array([[-255,   -4,  -87,  168, -271, -180,  -30,   71, -172, -179, -109],
       [-257, -307, -317,   29, -378, -459,  336,  -44, -208,   -8,  -70],
       [-149, -178, -328,   -1,  -93, -308, -110,   76,  168, -137,  -87],
       [ 767,  -25,  350, -142,  668,  440, -597, -106,  586,  463,  338],
       [-243, -132, -133,  -80, -499, -370,  207,  150, -531, -325,  -61],
       [-177, -309, -339,   72, -350, -535,  107,  101, -121, -111,  -15],
       [ 328,  332,  316, -245,  320,  518, -642,   91,   96, -331,  -14],
       [ 458, -408,  -63, -307,  117, -201, -194,  109,  134,  223,  282],
       [-262, -104, -110,   97, -343, -308,  183,   63, -276,   -2,  -12]]) | -12

array([[6, 4, 5, 5, 4, 3, 5, 5, 3, 5, 4, 6, 4, 6, 6],
       [3, 6, 4, 4, 5, 6, 4, 5, 5, 4, 5, 3, 5, 3, 5],
       [3, 5, 4, 5, 4, 6, 5, 4, 5, 2, 5, 3, 5, 3, 3],
       [5, 2, 4, 3, 4, 3, 3, 2, 5, 5, 3, 3, 3, 4, 3],
       [3, 5, 4, 5, 4, 6, 5, 4, 5, 2, 5, 3, 5, 3, 4],
       [6, 2, 4, 5, 3, 4, 5, 5, 4, 5, 5, 5, 3, 5, 5],
       [3, 7, 4, 3, 6, 5, 3, 5, 4, 5, 5, 4, 5, 4, 5],
       [3, 5, 4, 5, 4, 6, 5, 4, 5, 2, 5, 3, 5, 3, 4],
       [6, 2, 4, 4, 3, 4, 4, 4, 5, 6, 4, 5, 2, 5, 5],
       [5, 6, 5, 4, 5, 3, 4, 5, 3, 5, 4, 6, 5, 6, 6]]) | 6

array([[428, 661, 454, 686, 572, 677, 490, 762],
       [663, 529, 359, 622, 714, 510, 601, 458],
       [615, 491, 175, 584, 723, 474, 567, 605],
       [500, 445, 501, 384, 429, 417, 565, 543],
       [574, 616, 623, 669, 579, 654, 550, 561],
       [760, 451, 310, 540, 755, 455, 638, 409],
       [479, 509, 568, 542, 397, 556, 540, 599],
       [714, 389, 625, 380, 558, 400, 640, 347],
       [594, 659, 776, 636, 585, 617, 575, 414],
       [589, 454, 526, 478, 469, 524, 582, 490],
       [399, 735, 599, 721, 456, 671, 452, 626],
       [623, 635, 858, 619, 580, 657, 592, 417]]) | 417

array([[3, 5, 1, 5, 2, 5, 5, 4],
       [2, 6, 4, 2, 5, 4, 3, 2],
       [1, 5, 4, 1, 5, 4, 5, 0],
       [3, 1, 4, 3, 4, 5, 2, 3],
       [3, 5, 2, 5, 2, 2, 5, 4],
       [2, 5, 6, 0, 5, 2, 4, 1],
       [4, 3, 3, 4, 4, 4, 4, 4],
       [1, 1, 5, 2, 4, 1, 1, 2],
       [5, 4, 4, 5, 2, 3, 2, 5],
       [3, 3, 3, 3, 5, 3, 4, 3],
       [7, 4, 3, 7, 3, 5, 3, 7],
       [4, 4, 3, 5, 2, 2, 2, 4]]) | 4

array([[7, 3, 3, 4, 3, 7, 4, 4, 4, 7, 3, 4],
       [4, 5, 3, 7, 4, 6, 7, 7, 3, 4, 3, 6],
       [4, 3, 2, 5, 4, 3, 3, 3, 3, 3, 6, 3],
       [5, 6, 3, 7, 4, 3, 3, 6, 4, 6, 4, 6],
       [4, 4, 7, 5, 3, 2, 6, 3, 6, 3, 5, 2],
       [5, 2, 2, 3, 2, 5, 5, 4, 4, 4, 3, 2],
       [2, 7, 6, 7, 4, 2, 7, 6, 4, 6, 7, 7]]) | 7
---
[54 39 30  8 -4 14] → 54
[-59 -61  16   2 -19 -13  21] → -59
[ 7 33 57 34] → 7
[-49 -19  45  24] → -49
[-13 -31  26 -55 -66 -12  20] → -13
[ 40  56  43  68 -44] → 40
---
[[ 18   5  -7 -23  47  36]
 [  9  -9  42  -5  59 -16]
 [-25   6   0  17 -44 -33]]	0

[[ 34 -32  17  16   5  56 -21]
 [ 49 -47  15  16  52  56 -44]
 [ 34 -32  15  16  12  50 -29]]	15

[[ 27 -17   8   4 -58]
 [ 21  15 -42  10  41]
 [  1  -5  44 -44   1]]	44

[[-18  24  31   5  -6  14]
 [  7  -8 -37 -19  60  21]
 [-24  20   1 -25 -35  36]]	1

[[ -5  53  -1  18  60 -41  29]
 [-55  37   5  43  42 -43  30]
 [ 33  45  -1  20  60 -20  24]]	-1

[[  0  18 -20  11   5  -5]
 [ 13  19  27  18  43  37]
 [-18   2  20 -21   1  50]]	20

[[ 15 -53  13  28  34]
 [-29  10  -8 -42  20]
 [ -8   2 -30  38 -13]]	-30

[[ -7  49 -17  29  22  13   2]
 [ 24 -16  24  -2  -7   6  16]
 [-68 -11 -24 -17 -10 -17 -24]]	-24
